The rows of Y fall into several groups, and each row is roughly a mix of its group's hidden directions.
Y, 124 rows:
[[ 12 -12  -5 -11   1  12  15 -11   1 -18]
 [  9 -15  -1 -11  16  -7  11 -17   1 -11]
 [ -3  -2   9 -17   7   4  -4 -22 -17  -4]
 [  2 -10  13  23  -6  -8  -7  18  -1   0]
 [ 20 -12   4  -1 -13   6  -7 -20   5  -3]
 [ -4  10 -12 -12 -11  16  16   3  13  -9]
 [ -3  -7  -6  -1   0  22  -3 -17  -5 -18]
 [ 16   2   0  11 -25   0  -3  10  10  -7]
 [-12  10   2  -3 -15   8  21 -12  11  -3]
 [ -7  13 -13 -22  12   0   7 -11  -5   8]
 [-15   9  -4 -11  24   2   6   4 -14  -5]
 [-28  13   4  -3   3   9   9   8  -2   6]
 [ 10   7   9   5  -9 -13  19   5  13  15]
 [ 13   0  -9 -12  -6  20  16   6  11  -9]
 [ 11   1   2  -1 -20   0  14 -14  12 -15]
 [ -7  19   1   8   3  15 -14   4  12  13]
 [  2 -11 -24 -17   1  -4 -11  -5   0 -11]
 [ -6  -2  -5 -18  16   6 -14   5 -17  -8]
 [ 10 -12  13  12  -7 -14 -15  -8 -12  -5]
 [ 26 -13  -2  -1 -13   8  -3  -9  11  -4]
 [ -2 -11  -1  -4  -3   5  12 -20  14  19]
 [ -1  -9   4   8   9  15   9 -12   1 -24]
 [ -6   2 -11 -24  11  -2  19   6   0  -4]
 [  2  14  -2 -23   2  13  11 -16   1  -3]
 [ -2 -16   8  17 -13  17   0  -5  13  -5]
 [  7  -5  14   6  -8   3 -26 -12  -6   2]
 [-13   3 -17  -3  25  -4  11   2   2   0]
 [ 12  -9  17  15 -18   5  -8   6   0  -9]
 [ 15 -13  16  10 -12   1  -2   8  -6 -17]
 [ -5  -6 -12   2  27  -1 -19   0  -1   5]
 [  3  -3   5 -12  16  -1 -11 -24  -8  -6]
 [ -5  -4   6  18  -8  -3 -20   0 -11  17]
 [ 19 -13  -2 -11  -9  10 -12 -16   7   4]
 [-22 -15   2   4  12   9   6   2 -14  -8]
 [ -7  -4   6   7 -22   1  13 -14  17   3]
 [ -2   2  -1  22 -20   3   3 -10  17   0]
 [  5   8 -15 -20   5   5  11 -17   9  -3]
 [  0   7   7  14  17  -3  -9   9 -14 -17]
 [ -8  -6  -8 -22  16   7   7 -16  -4   2]
 [ 15 -12   2 -10 -15  17  -2 -16   3  -5]
 [  0  -5  16   7  23  -4   3   6 -19   5]
 [-10  14  -3 -11   4  13  16  19   2  -8]
 [ -8   3 -13 -13   5  19  16   0  -1 -14]
 [  6   5  -4  11 -12   4  -4  21  14  16]
 [-10  17  -1  -9  13 -14  -8   6 -18   6]
 [-14  -2  15  14  -3   3 -14  10 -17   1]
 [  7  15   2  -5 -25  15   0   6  11   1]
 [-19  15  -8 -15   7  -8   7  -1 -15   7]
 [ 24 -12   0   3   2 -11 -18  -2  -5  -8]
 [ 12  14   6  -6  -7  -5 -26  -7   2   5]
 [ 20 -16  11   4  -8   0   3   4  -4 -20]
 [ 15   2  -4   6 -12   0 -11   9  12  22]
 [ -6  -5   6  10 -11 -14  -2  13  -1  24]
 [  7   4   4   6 -27   0   8 -10  12 -11]
 [ -6   4  -9 -10  25  -5 -16  -3 -10  -1]
 [-11   4   0 -16 -13   7   5 -11  19  12]
 [  1   5  13  10  -1  19  24  -2   3  -3]
 [ -9  21 -11  -8   7 -14   5   0   8  15]
 [ -1   6  -6   7 -14   1  11  26  12   6]
 [-18  12 -13  -9   7  14   2 -14   4  11]
 [ 18 -15  11  12  -7   6  -7   4   1 -18]
 [  5  -7   1  -8   3  -8  19   0  -1 -26]
 [-14  -4   8  17  -5   8  -1  24   5  -3]
 [ 21 -12  -3 -13  -3  11   0 -15   5 -11]
 [-14  20  11   9  -7  -4   6  13   6  13]
 [ -8  13   8   7   0  -9 -22  -7 -15  11]
 [ 19   0   0 -10   0   8 -22  13  -1   9]
 [ 11 -12   7   2 -17  -5  10  -9  14 -15]
 [ -8   7  -6  -3  24   0 -21  -2  -8  -5]
 [  9  12   9  19  -7   7 -16   4  14   0]
 [  7  -9   3  -3  10   0 -27  10 -14  -2]
 [ -5   8 -16 -13  13  -1   0   8 -10  21]
 [  8  -3   9  17 -22   0  -1   8  16  -5]
 [  0  -1  17  12   3  -3 -26 -10  -7  -1]
 [-17   4  -5   3  -4  -5  27   8   1  10]
 [-10  18   8   3  -9  -8  20   2  10  12]
 [ -8  22   3  -6 -19  16   5   0   6   3]
 [  4  12  -2 -10 -14  17   0 -10  10  19]
 [-14  10 -11  14  -9 -11   3  15  14   5]
 [-20   8   0 -13  12   8  19  -7  -1  -2]
 [  7   4   4   8 -12  -1 -11  27  -1 -13]
 [ -5   2   2   6  13  -9 -23   5 -19   5]
 [-14  12  -3  -8  14   0 -22  -6 -10   9]
 [-20   2  -1   5  21  -8  -5   4 -17   1]
 [  3   1   5   8   8  -9   8   2 -12 -29]
 [  8 -10 -11 -19  13   8   8 -13  -3 -13]
 [ -1  -1  17 -11   7  10 -11 -16 -19  -3]
 [  9 -11   7  18 -13  13  -1   1  18  -6]
 [ -5   0   7  13   0   3  14   2   0 -29]
 [ 14 -13   0  11   4 -11 -13  19  -4 -10]
 [ -1  17  16  14 -19   7  -2   5   2 -10]
 [  0   2  -4  -7 -19  11   5 -14  13  18]
 [  9 -10   9   9   4  -4 -25 -12 -11   7]
 [  1  -6  17  17  -7   6  -3  11 -10 -18]
 [ 13  -1  -8 -13 -13   3  10 -14  17  10]
 [ 12  -8   9   7  10  11 -18  17 -10  -1]
 [  1 -11   1   5  11 -19 -21   1 -12   5]
 [-27   6   8   2   3   0  -5  -9  -7  15]
 [ -8  15   4 -10 -17  13  14 -10  10  -1]
 [-19   4 -11   6  -3  21  -6  -3  -1 -16]
 [ 22 -14 -17  -8  -2   6   2   7  10  -8]
 [ 18   2  -1  -5  17  -7   3  16   0 -18]
 [ 14  -9 -14 -10 -11 -13   6 -14  13   0]
 [-11 -15  13 -10  -3   5  17   5  17  -5]
 [ 12  -3   2  10  -1 -10 -22  16  -9  -9]
 [ 14 -21  -4   7  14 -10 -12  11  -2   5]
 [ 14  -5  -7  -7  -5  23  14  -1   8 -12]
 [-14  -6 -15  -8  19  -6  -9   4 -15  -9]
 [ -3  -1  17  22  -4  -3 -18  -8  -6   6]
 [-14   1  -3 -14   7  15  21   1  10  11]
 [ 22  -6   4   3  -4  -8 -18  11  -3 -15]
 [  7  15  10  -6 -22   1   7   1  16  11]
 [ 13 -21  11   5   6   3  -2   0   6 -21]
 [ 15   0  25 -10   4  11  -2  -3 -11   5]
 [-18  10 -13 -11  11  15  12  -5   0   8]
 [ 14 -10   0  20 -18 -11  -3   3   8  -8]
 [ 11 -11   5   1  14  -3  -5   6 -12 -24]
 [-13  13   5  -1 -17  15  18  -5  -1  -5]
 [ 13 -15  -1  -4 -15 -13  12   3   9  16]
 [-21  22   5  -3 -12 -11   5  -2  -3  -1]
 [ 16  -4   3 -27   6  13   2   2  -6  -5]
 [ -1  -8  -3  -3  25  -3  -5   4 -15 -17]
 [-11   6   9   1   5  -3 -24 -13 -12  13]
 [ -8 -10  -5   0   3  -1  24   7  -9 -18]]

One row of each group comes first, with its name. Which group is each row after those in?
[  5  -2  13  12 -25   3  14   7   5  -4] | <50>
[ 12   0   2  14 -21   0 -15  15   6   4] | <30>
[  9  -3  27   3   6   1 -10  -6 -14   8] | <7>
[ -1 -13 -13 -18  -4   7  20  -3  10   8] | <134>

[-23  12  -9  -2   2   2  19   0   1  12] | <50>
[ 15 -11   5   5 -13   3 -22 -15   3  -1] | <7>
[ 21 -16  -9  17   1 -11  -6   9   2   0] | <30>
[ 13  -8   0 -27  12  -4  -5  -2 -12  -1] | <7>
[ -3   3   8   8   0  -7 -24 -11 -14  13] | <134>
[ 17 -17  -5  -7   0  16   4 -13   8 -12] | <50>
[ -3   9 -10  -8  -8   5  18  18  17   3] | <134>
[ 16 -18 -11 -15   7   6  -1 -10  -5 -12] | <7>
[-10  21   1   5 -10   8 -15   9  -8  13] | <30>
[-12   0  -6 -19  16   4  12 -14  -8  -8] | <134>
[ 21  -5   2  -5   5  -1 -26  -8   1  -6] | <50>
[-19  10  13  -9   7   3  -2 -15 -17   0] | <7>
